Some points, each followed by its number:
array([-15, -27,  35, -13,  15,  29, -22,  27,  11,  27, -16, -31, -22,
       -20,  26, -10,  20, -13, -33,  18, -18,  17,   8, -20, -22,   0,
        32]) 0
array([ 18,  -2,  25,  26,  34,  23, -12,  33,  22, -17,  19,  30, -27,
        -6,  13, -27,  28, -14, -29,  26,  23,  34,  -5, -28, -22,  26,
        26]) 1
array([ 27,   2,  -8, -28, -30, -13,   8,   2, -28,   8, -14, -36,  30,
       -35, -27,  20, -27,  35, -22,  -1,  -6,  23,  -9, -38,  26,  20,
        23]) 2
array([-28,  17,  -2, -10,  -1,  -5,  20, -19,  27, -16,  28, -23, -30,
       -34, -31,  20,  31,  -7, -21,  10, -28, -30,  35,  -9,  19,  37,
       -17]) 3
array([-41, -16,  24,   6,  12,  38,  20, -32,  26,  19, -37, -43, -28,
       -23, -25,   3,  36, -21, -37,  21, -30, -18,  23,  24, -18,  -2,
        13]) 4
array([-42,   4,   9,  21,  39,  22,  12, -23,  30,   1, -36,  -8, -31,
       -28, -26, -30,  41, -23, -26,  36,  -1,  16,  35,  30,   8,  25,
        24]) 5
array([-25, -31,  -1, -16, -35, -42,  23, -19, -20, -24, -34,  26,  38,
        44, -30,  31, -29,   8, -19, -23,  38,  38,  18,  -6,  -8, -23,
        35]) 6
array([ 24,  16, -33,  24, -51, -24, -36,   1,   5, -27,  17, -30, -23,
        33,  37,  38, -18, -29, -40,  36,  34,  31,  -1,  18,  29,  -1,
       -21]) 7
array([  3,  25, -29,  14,  24,   5, -16, -29, -25,   0,  12,  39,  29,
       -39,  37,  24, -23, -15,  38, -13,  14,  32, -18, -20,  -3, -33,
       -15]) 8
array([ 26,  -5, -25,   4, -26,  27,  -6,  26, -19, -21,  16,  21, -28,
        30,  14, -11, -17, -17,  41,  13, -11,  -1,  33,   5,  30, -12,
       -18]) 9
array([ -6,  21,   8,  23,  16, -23,  12, -13,  -1,  18, -27,  15,  33,
       -40,  18,  14, -38, -26,  15, -19, -18, -24, -28,  31,  18, -27,
        20]) 10
array([  9,   8, -25,  25,  31,   3, -31, -24,  29, -29,  -8,  47,  28,
       -36, -19, -15,  33,   4, -32,  28,  27,  20, -21,  -4, -14,  -6,
       -12]) 11
Which two points above are nearest to each new point by angle? Their numbers follow each, nearest first.
array([ 29, -15, -36, -30, -19,  34,  25,  30,  -8,   1,  39, -12, -32,
       -13,  32, -36,  38, -25,  17, -34,  15, -33, -34,  -8, -19,   2,
        -6]) 9 1
array([  3,  19,  12,  26,  18, -11,   3,  -9,  -9,  17, -33,   8,  33,
       -38,  14,   9, -35, -28,  11, -17, -18, -27, -32,  34,   7, -24,
        17]) 10 8
array([ 22, -14,  30,  33, -19, -16,  -9,  -4,  32,  29, -31, -32,  -8,
        41,  10,  20, -38,   7,  19,  19,  16,  31,  -4,  30, -25, -26,
       -25]) 7 6
array([ -9, -29, -16,  -8,  -4,   5,  28,  17, -24, -19,  31, -25,   6,
        16, -10, -27,  36,  15,   0, -37,  14,  19,  19, -16, -22, -22,
        26]) 6 0
array([ 15, -13,  30, -27, -11, -19,   9, -28, -36,  25, -14,  27,  26,
       -15,  20,   9, -25,  31,  -1, -16, -28,  27,   0, -31,  29,  -5,
        25]) 2 6
array([-28, -39,  12, -29,  16, -10, -20,  -7,   5,  -8, -29,  -7,  22,
        34, -27, -13, -11, -19,  -2, -30,   8,  14,  30,  22,  -2, -35,
        39]) 6 4
array([-14, -23,  18,  22,  27,  27,  -8,  13,  36,  11, -11,  22, -37,
        28, -30, -23,  33, -24,  -7,  32,  17,  34,  17,  36,   8, -15,
       -18]) 5 1
array([ -2,  19,  14, -31,  16,  29,  34,  17, -19, -23,  43, -12, -41,
       -26,  23, -30,  40,   8,   8, -28, -20, -18, -24, -17, -17,  24,
       -33]) 3 1
array([-17,   7, -35,   0,  41, -25, -17,   8,  32, -27, -16,  36,  39,
       -37, -18, -27,  21, -31, -17, -12,  22,  10,  -9, -23,   5,  -3,
        10]) 11 1
array([ 30,  24,  15,  17,  36, -19, -25,  -3,  21,  28, -33,   4,  39,
       -28, -25,  27, -42,  35,  22, -15,  12, -31, -30,  -4,   7,   2,
       -18]) 10 8
array([  5,   2,  12, -19,  32, -13,  -8,  36,   2, -34,  28,  41, -26,
        20, -20, -21,   6, -25,  -7,  17,  39, -17, -20,  17,  13,   5,
        -7]) 1 11
array([-24, -19, -33, -10, -24, -42, -16,  -4,  -4,  -3, -32, -20,  48,
       -27,  19,  33, -26, -23, -21,  -9,  35,  29,  28, -17, -28,  30,
        17]) 6 2
array([ 27,  29, -26,  20,  15,  12,   9,  27,  17, -23,  40, -10,  -6,
        31,   2, -23,  46,  -6, -27,  21, -18, -21,   3, -30, -15,  12,
        34]) 1 3
array([ 23,   3, -33, -25, -23,  33,   5,  18, -25,  30,   9,  24, -31,
        34,  23, -25, -32, -24,  40,  21, -25, -10,  14,  28,  31, -27,
       -34]) 9 7
array([-17, -10, -26, -29, -20, -16,  23,  32, -29, -38,  28,  39, -24,
        28,  18,  -5,  19, -24,  33, -27,  23,   4,  15, -17,  22,  13,
        14]) 9 6
array([ 34, -20,  24,  35,  36,  11,  32, -31,  40, -20, -26,  32, -23,
        41, -39, -29,  34, -28, -29,  41, -35,   8,  31,  21, -10,  24,
        25]) 5 4
array([-36,  16,  14,  20, -21,  42, -17,  14,   4,  17, -26, -41,   6,
       -31, -22,   4, -20, -24, -32,  22, -39, -35,   2,  32,  14,   3,
       -16]) 4 5
array([  0,   3, -12, -28,  28, -29,   7, -21,  -1,  23, -29,  10,  41,
       -31,  11,  11, -20,  21,  14, -24,  -2,  -7,  -8,   5,  24, -26,
        31]) 10 8
array([ 32,  16,  36,  42, -35, -37, -37, -35,  10,  -4,  38,  16,  32,
        24,   5, -32,  34,  30,  23, -32, -28, -38,  24, -41, -46,  23,
        41]) 1 11
array([ 33, -30,  -4,  12,  27, -28, -35,  21,   0,  20, -15, -28,  42,
       -40, -36,  29, -28,   6,  24,  14,  19, -40, -35, -25, -30,  23,
       -27]) 2 10
array([-13,  -1, -27, -32,  -4,  -1,  27,  35, -30, -37,  18,  38, -29,
        11,  22,  18,  12, -35,  36, -25,  27,  17,  19, -14,  30,  12,
        15]) 9 8
array([-15, -20,   6, -12, -12, -32,  14,  29,   8,  31, -23,  17, -36,
        43,  22,  36, -40, -29, -13,  20,  28,  15, -36,  36,  -4, -26,
       -28]) 7 6
array([ 28,  -2,  11,  28, -28,  -2, -31,   1,  33,  31, -31, -31, -14,
        41,  24,  29, -42,  32,  -4,  32,  22,  30,  -5,  32,  16, -22,
       -34]) 7 9
array([  8, -21,  29, -35, -31, -27,  27, -28, -24,   4, -28,  22, -11,
       -16,  11,   9,  30,  26, -31,  12,  -7,  28,  22, -29,  25,  24,
        37]) 2 6
